Each path below is one point turned by a fixed rotation once a step. After each direction that follows a path, write how fast that rotation turns it, in degrees each step (0 if it stays still).
Each turn is a multiple of 5 degrees from 10 to 175, or 0.
Each row of a path follows its step; steps can be skipped.
Rotation 1:
step 0: [ -8.6   7.7 -13.2  -7.7  22.4 -13.4   9.9   0.9  24.7   6.2   8.2  10.1
 -20.8   3.7  -9.5  -0.7  -1.8  20.8 -29.5 -11.7  -9.0   1.0   9.9   3.1
  13.9  11.5  -6.1   4.7   6.2 -11.3 -18.0 -13.5  -1.7   2.5   4.8 -10.9
  -5.9 -25.3  12.5  -5.1  -5.5   3.1  26.3  -6.8  -2.6   3.7  -9.7  -9.1
  24.1]
step 1: [-10.8  17.5  -3.7 -13.9 -15.8 -19.8  11.8 -18.8  23.8   4.9  11.4 -16.3
   4.6   3.5  -5.4   0.6 -21.3  21.3  -3.0  -1.6 -11.9  -0.6  -5.2  11.9
  -1.4  14.0 -22.7   4.6 -17.0  -1.5  12.8  27.2   5.1  10.2  20.6  -3.3
  -7.8  17.8  -2.8  -2.0   6.9   1.4 -11.1  -8.0  -6.2   5.3 -20.1  -4.1
   1.8]
step 2: [  6.4  22.5  11.0 -13.3  24.7  22.8   1.3  31.4  19.5 -21.3   3.6 -15.9
  14.3  10.9 -10.2  -1.4  -9.6  -0.7 -12.4  -2.5  -4.9  -1.4  -3.0  16.8
  -7.9  -1.7  -4.5  12.8  -8.4  17.1  10.9   2.2  -0.3  -3.7  -2.9  -5.5
   2.4  -8.8  -5.0  -1.8  11.6  -1.7  11.1 -16.6  -8.8  30.6  -1.7   2.3
   8.0]
step 3: [  6.8  -2.5 -17.4  -3.7  13.9   7.3 -18.5  -5.6   6.3   3.0   7.8 -19.2
 -21.2   4.2   0.8  -7.0  -4.8  17.4 -26.7 -23.1  -6.2  -1.4 -14.6   9.8
  13.4   2.9 -12.2   6.5  21.1 -10.7 -21.4  12.6  -0.9 -21.0   2.9  -9.5
  -3.0   5.7  -4.8   3.9  10.4 -14.4   6.9  -0.4  -8.7   2.7  -6.3  -1.3
  32.9]
step 4: [  3.0  41.8   1.6 -10.2  -8.3  -8.4   6.4 -13.7   4.7   4.1  12.3 -16.9
 -13.2   2.1   3.3 -15.9   6.4   0.2 -18.2  -1.1 -16.1   9.5  -9.5   5.1
  -5.1   7.5 -11.1   2.8 -18.9  13.0  10.8 -15.0 -19.4  11.1  23.1  -1.8
  13.8  14.9  -8.5  14.5   5.9   0.9 -11.6  -8.2   3.1 -10.3 -14.3  -8.5
  14.8]
step 5: [  1.2  13.6  -6.1 -10.0   2.7  15.5  15.1  15.0   6.6 -15.9  -6.5 -21.9
  14.5 -11.9   1.0  10.1  11.2  -7.5 -10.4 -21.2 -21.9  -1.9 -20.5  20.7
   0.2  -1.4   0.7   9.8 -16.3 -22.3  14.9   0.7   4.1  11.9 -21.3  -8.8
  16.0 -14.5  -0.3 -12.6  10.2  -9.3  -4.7  -0.1  -0.3  15.7  -3.3   8.2
  17.4]
step 6: [  2.8   7.1 -20.8   1.6   6.0  -2.6 -15.6  11.3  19.4   6.8  25.2  -5.2
  -9.5 -19.0 -17.1  17.2 -15.8   8.1 -31.3  -9.4  -5.9 -12.6 -18.9  -3.1
  15.7   4.4  -5.9   6.6   6.4   5.9  -7.0 -17.2   0.8 -11.5 -11.5   4.2
 -10.6 -12.8   5.7   3.5   8.5   7.3  -0.4   1.0  -2.0 -18.8 -12.9 -13.7
  20.9]
step 7: [  1.7  14.2  -6.0   5.9  -8.9 -15.6  16.6  18.2  11.9   6.8  10.5  -6.6
  -6.1  -5.3  -9.7 -12.6  -7.7   1.1 -10.7 -10.5  11.9  19.8 -16.1  22.2
   7.2   2.7   2.4  12.9 -16.0 -17.2  22.7  13.0  -5.1   2.8  36.5   2.9
   3.5  17.5   1.1  12.3   3.6   5.1  -1.8 -11.1   5.8 -14.3 -25.9   3.1
   5.5]
step 8: [ 12.0  14.6 -11.0 -25.6  10.8 -13.8  18.4  20.2  17.4 -15.5 -10.8 -18.2
  13.3  -3.3 -10.6 -10.8   4.4  17.1 -19.6 -13.2  -2.2  -0.4  -0.1   2.6
  -7.5  -4.5   3.8   6.9  -6.7  -6.8  -0.3  -9.1   8.5  15.2  -8.2  30.0
   7.3 -15.6   0.9 -12.5  10.9  -6.5  24.2 -12.9  -0.3  10.7  -0.3   7.3
   8.2]
step 9: [  9.0  -3.4 -13.1   0.6   8.8  -3.2   1.1 -11.9  30.9   1.0   4.7   0.0
   0.1  -6.2  11.8   8.1 -32.3  12.4 -22.9  -6.3  -8.9 -18.6 -13.5   9.5
  -3.2 -12.4  -8.2   5.0  16.3  -8.1 -15.7   7.7  -3.5  -1.4  -5.8   7.1
  -0.6  20.1  13.4  -1.5  25.0   7.8  -9.1  -3.3  -3.7   3.1 -25.4  -9.8
  18.3]
Speeds:
[ 3.1  0.4 -0.8 -5.7  6.4 -0.3 -5.1 -3.0  4.3  4.1  2.9  0.5 -4.8 -2.6
  2.2 -0.3 -1.5 -4.9  0.3  6.6 -0.4  3.1 -4.6  1.8  5.6 -6.0  2.6 -1.6
  8.4 -0.1  2.1  3.4  2.5  3.2 -5.4  1.1 -0.9 -4.7  1.5 -4.9 -1.0  1.2
  0.9 -1.8  7.1  3.3  3.8  0.5  3.5] | 120
[ 5.7  3.9 -0.2 -1.1  1.4  5.6  0.3  2.6 -3.8 -6.9  2.6  0.5  3.7  1.4
  1.5  6.2 -3.7  5.9  8.5 -5.3  3.3  2.0 -3.2 -0.9 -1.7 -3.5 -0.8  0.2
  5.3  0.4 -0.8 -6.1  5.2  8.2 -2.6 -1.1  1.3  0.4 -3.0 -2.7  2.8  4.9
  1.6  1.7 -4.3  1.9  0.0 -0.1  1.5] | 115
[ 0.7 -6.2 -1.5  1.3  3.0 -8.8  2.4 -0.3  4.5  1.3 -1.8 -1.7  0.9  6.1
 -1.5 -2.6 -4.8  5.5  0.3  3.8  1.9  1.0  1.5  1.4 -3.2 -0.5  5.0 -0.8
 -1.8 -0.6 -1.0 -0.9  2.2  1.9  1.4 -4.8 -7.0  2.5  4.2 -1.0  9.5  4.0
  3.7 -5.3 -2.3  5.8  4.0 -1.8 -3.1] | 45
[  2.0  -4.3  -1.5   3.8  -1.9   3.1   3.4  -7.0  -2.2   2.2  -1.5  -8.7
  -0.3  -2.4  -0.3   1.8  -1.3   0.2   5.0  -2.0   2.3  -0.6  -2.3   3.1
   3.7  -3.1  -1.4   2.2  -2.1 -11.2  -0.8   9.2   6.0  -2.2   1.3  -1.4
  -2.2   4.8  -1.0  -4.6   1.5  -3.2  -3.3   2.5  -0.5  -0.2  -1.0   4.9
   0.2] | 175
[  0.1   0.8  -2.2  -1.0  -4.4   1.7   3.9   0.4   1.8  -3.5  -3.3  -0.4
 -10.1   1.1   8.3  -1.6   2.0   5.8  -5.7   1.5   8.0  -0.7   0.7   1.7
   3.8  -3.9  -2.4  -3.2  -4.0  -1.1  -3.1  -6.1   0.2   6.2   3.5   0.4
   1.6   3.4   0.2  -0.6  -4.0  -5.0   1.9   0.0   4.2   0.8   5.5   1.1
  -1.0] | 90
[-1.6  1.8  2.8 -0.2  9.9  4.5  4.2 -4.1  5.0  1.6 -1.6 -1.4  0.6  4.1
  0.6  2.8 -1.6 -8.0 -1.0  0.0  6.5 -4.7 -0.2 -0.9  0.8 -2.6  1.7  2.3
 -2.7  2.0  3.7 -2.1 -4.0  2.5  2.3 -0.8 -0.7  8.7 -1.1  4.1 -2.3  9.6
 -3.9  0.9  1.0 -3.1 -1.7  1.5 -0.7] | 140
[  4.9   2.3   0.4   6.3   1.5   5.6   1.3   4.1   0.7  -1.1  -6.6  -1.7
  -0.1  -2.3   0.8  -2.4   4.1  -1.1  -2.2   3.0  -0.5 -12.5  -0.9   1.4
   3.2   2.7   0.1   0.1   4.9   2.8  -3.5   1.7   5.3   0.4  -1.4  -1.8
  -3.2  -2.6   5.4   2.4   4.6   0.3   2.5   6.5   1.8   1.9  -3.3  -6.5
  -1.7] | 115
Rotation 2:
step 0: [ -4.0  21.4  11.0   3.4 -13.1   5.8  -8.7   5.0  -3.3  -9.2  -0.2  -1.3
  26.6  -0.7  -4.3  11.0  -1.0 -12.9  -4.3   3.5 -26.5  16.7   0.2   1.7
  -7.8   1.6 -13.9  -0.7   0.5  -8.9  15.2  11.9 -17.7  -6.1 -23.6   8.1
  -6.9 -26.8 -17.2  10.7  -0.9 -12.6 -25.9   2.6  21.1  -9.3  -1.4  -0.7
  -9.1]
step 1: [  8.2  -4.6 -13.0  10.7  -9.2   3.0  -9.4 -24.7  -8.9  -5.6  -1.1   5.9
   6.4  -8.0  20.8   8.4  -5.8  12.2  -2.8  -6.2   2.1   0.5   4.8  13.8
   9.7  -4.4  10.5   3.8   2.0 -20.3  17.7  -5.6  -7.7   9.9  -9.9  24.3
  -5.9  16.1 -11.0  -6.5  16.3 -20.4   5.9   6.2  21.2 -25.2   1.8  15.7
 -18.5]
step 2: [  4.4   2.5 -18.2  14.1  14.5 -12.4   8.7 -13.4  -9.4  13.4  -5.1  22.1
  10.2  -8.0   8.5   7.9  17.9   4.6  -4.4   2.9 -23.0 -16.3  15.0  11.4
  -5.5 -10.9   1.7  17.7 -15.6   6.0  10.6  -6.0   2.0  -9.3  13.4  -1.7
 -20.5  -6.6  10.5   2.6  15.7  10.5  18.0  26.1  -4.7   2.3  15.3  11.3
   0.5]
step 3: [ 10.8  11.6   9.3   4.0   1.6   4.0  -9.5 -11.5  24.4 -12.1   7.0   6.3
  10.0  -6.7 -13.6 -27.5  22.7  19.4  11.1  -4.7 -14.9   5.6  17.7  17.2
  -4.2   0.6 -16.4  -4.4  -5.1  17.6   7.8  -8.9   8.4  -1.3 -14.8 -15.4
   6.1  -7.3   1.8  -7.4 -18.4  22.5   7.9  15.3  13.0   2.5   6.5   6.1
  -4.4]
step 4: [-11.8  -5.9 -10.6 -13.9  -4.2  24.9  -6.9 -23.0   3.4 -29.9   8.0  10.2
   7.3   7.3   6.2 -11.6   0.7  -1.3 -11.0   2.4  -2.9  -5.1   8.3   1.4
  17.3   8.5  -0.9   4.1   4.0 -14.8   8.6   7.1  10.2  -3.4 -16.7   7.6
 -10.6 -18.4 -29.1   3.9 -25.3   3.0  -9.1  -8.4   4.2  12.2  13.3   9.8
  15.6]
step 5: [-18.5  -7.1 -15.2  -7.6 -20.7  11.4 -13.8  13.8 -20.7  -1.8 -20.0  13.1
  20.0 -17.7  20.1  15.6   4.8   1.4   9.4   6.7  -7.9 -14.4   5.3  18.9
 -11.9  -0.7  -0.8  11.4  12.3  -9.9  24.8  -2.2  -1.4  -4.8  -0.1   1.5
  -7.4  -8.2   8.7  -1.0 -19.6 -10.4 -16.3 -11.1   1.3 -10.6  -5.6   2.3
 -10.2]
step 6: [ -2.0  11.9  -5.9  13.5 -21.5   0.4  15.1 -23.7  -4.6   2.6  -7.3  17.2
  11.5  -5.1  -9.0  14.1   4.4  -1.0  17.4  30.5  -4.3   6.6  -5.3 -12.6
 -14.6  -7.3 -12.4   0.1  -7.9  11.8  28.2  -8.4  12.5   4.8  -2.5  -3.0
   1.3  -3.5  -7.1  -3.2  26.6  -3.6  -2.3  -1.0  11.7 -18.3   7.6  11.3
 -16.8]
step 7: [ 19.6  12.4  -3.7  16.6   9.2   3.0   3.4 -19.0   5.8 -21.8  14.8   5.8
   0.5 -15.0   3.0  -4.9   1.9   6.8   3.1  -3.3 -13.9  -2.7  -0.4  17.2
   7.2 -27.2 -15.6 -12.3   3.5   1.0  -9.6   8.7  -1.5  -0.6  -6.5  19.3
 -17.9 -21.5  -4.9   8.4  11.9   6.6   7.4   7.0 -19.0 -20.2  10.1   6.6
 -23.8]
step 8: [  0.1  -0.8  -4.8  19.4   9.7   7.0  -0.1   4.2   6.7 -13.0  -2.8  15.6
  19.8  16.3  -2.3 -23.7   8.3  22.3 -24.1 -11.9 -26.2  -3.5  -1.5  10.3
   0.3   3.6   6.8  12.1 -28.2 -25.8  12.5  -0.1  -2.5   0.8  -7.2  -4.3
 -11.3 -13.0  -1.4  10.1 -17.4  -0.8   6.0  10.7   6.7  -9.0  -9.2  -6.4
  -9.6]
step 9: [  5.2 -17.6  -8.9   2.3  -5.4  15.8 -15.9  -8.4  -4.1 -13.1   7.1  12.5
  -6.1  -7.0   0.4   3.6   0.8   0.3  -0.7 -11.3  -2.3 -17.2  18.2  14.8
 -20.8  -9.1  23.1   0.3  -2.8   2.4  34.2  -1.6  14.6   7.7 -17.9 -15.0
 -10.5   4.7  -3.8  -6.2  -2.6  10.7   4.2   1.7  32.0  13.0   0.7   4.4
  11.9]
Speeds:
[-0.8 -0.2 -0.6  3.3  4.9  3.6  4.2 -2.8 -5.4  3.5  3.6  0.0 -2.6 -2.4
 -0.9  2.1 -2.4 -3.4  0.8  0.7 -2.5 -3.4  4.7 -2.5 -6.1 -1.7  0.0  4.1
  2.0  8.6  4.0 -4.7 -0.7  4.0  7.1 -3.7  7.1  6.5  1.5  3.0 -1.4  3.6
 -2.2  1.7 -2.1 -4.6  3.9  4.3 -1.1] | 95
[ 3.0  1.3 -3.2 -1.2 -2.8  1.0  1.3 -2.2  1.8  6.4 10.4  1.9 -4.8  7.4
  5.3  2.3  8.9  0.9  5.4 -2.7  2.4  1.6 -3.6 -2.6 -2.4 -2.4 -6.5  3.3
  2.4  0.7 -0.7 -4.8  2.1 -1.2  2.0  2.2 -1.3 -4.3  0.9  2.0 -2.2  0.4
  3.7  2.8 -0.4  1.4 -4.7 -2.8 -3.6] | 85
[-3.8  3.4 -0.5 -1.5 -1.2  4.8  4.6  1.8  1.5 -2.9 -2.0  2.1 -1.2 -3.5
  5.7 -4.4  2.9 -2.2 -4.7 -8.5 -3.6  2.0 -5.1 -0.2 -1.0 -4.6 -5.3 -0.2
 -1.2 -0.9 -1.4  2.1  4.2  0.3  1.1  2.5  3.4  4.2  4.8  1.2 10.8 -2.4
 -2.7  4.4  3.9 -4.1  0.4 -1.9  4.3] | 60
[ 4.6  2.9 -1.8  1.2 -0.2  2.5 -4.3 -4.8  2.2  1.9  2.1 -8.5 -1.9 -0.4
 -1.6 -2.4 -2.4 -0.8  4.0  3.9 -6.1  0.8  0.9  1.0  7.9 -1.4 -2.5  0.6
  4.1 -3.4 -1.6  4.3  1.0 -2.3 -1.1  2.2  7.4  0.3 -4.2  6.4  3.6  6.6
 -4.0 -1.1  2.2 -0.7 -7.2  4.2  2.1] | 110
[-2.4 -1.9 -5.8 -1.1  3.9 -2.1  3.3  2.0 -2.5 -2.3 -6.2  4.9  0.4  7.5
  4.5 -2.4  0.2  1.7 -1.7  1.1 -2.5  0.0  9.0  1.7  3.7 -4.3 -0.4  4.5
  2.4 -1.0 -4.1 -0.4  0.5  1.1 -0.8  6.1 -0.4  5.5  1.2  3.6 -0.7 -3.1
 -0.6 -2.1 -9.8  3.0 -5.8  1.3 -2.6] | 120
[ 0.2  8.4 -1.6  3.1 -3.2  3.1 -0.4  8.2 -4.0  8.6 -1.7  1.3  2.2 -3.5
  0.2 -5.1  1.7  4.2  1.7 -1.0 -4.6  0.4  0.8 -0.9  3.0 -1.2 -0.2 -0.5
 -3.3  2.9 -3.4  4.9 -5.0 -0.8  2.8 -4.7  0.5 -0.5 -1.1 -4.3 -6.7 -3.4
 -6.5  4.2  0.5  1.4 -3.0 -1.8 -5.3] | 140
[ 3.6 -2.3  7.1  4.4  1.7 -0.7  1.4  1.4 -2.3  0.8  5.0  2.5  3.3  4.0
 -1.5 -3.1  1.7 -2.5 -5.2 -4.2 -5.3 -3.3 -2.2  1.0  7.3  5.9 -2.5 -5.9
  9.5  0.1  5.0 -3.5  4.2 -0.6 -0.8 -0.5  2.1 -1.3 -0.4 -3.1  2.1 -3.7
 -4.6 -1.0 -4.2  3.7  2.5  0.4 -3.8] | 95
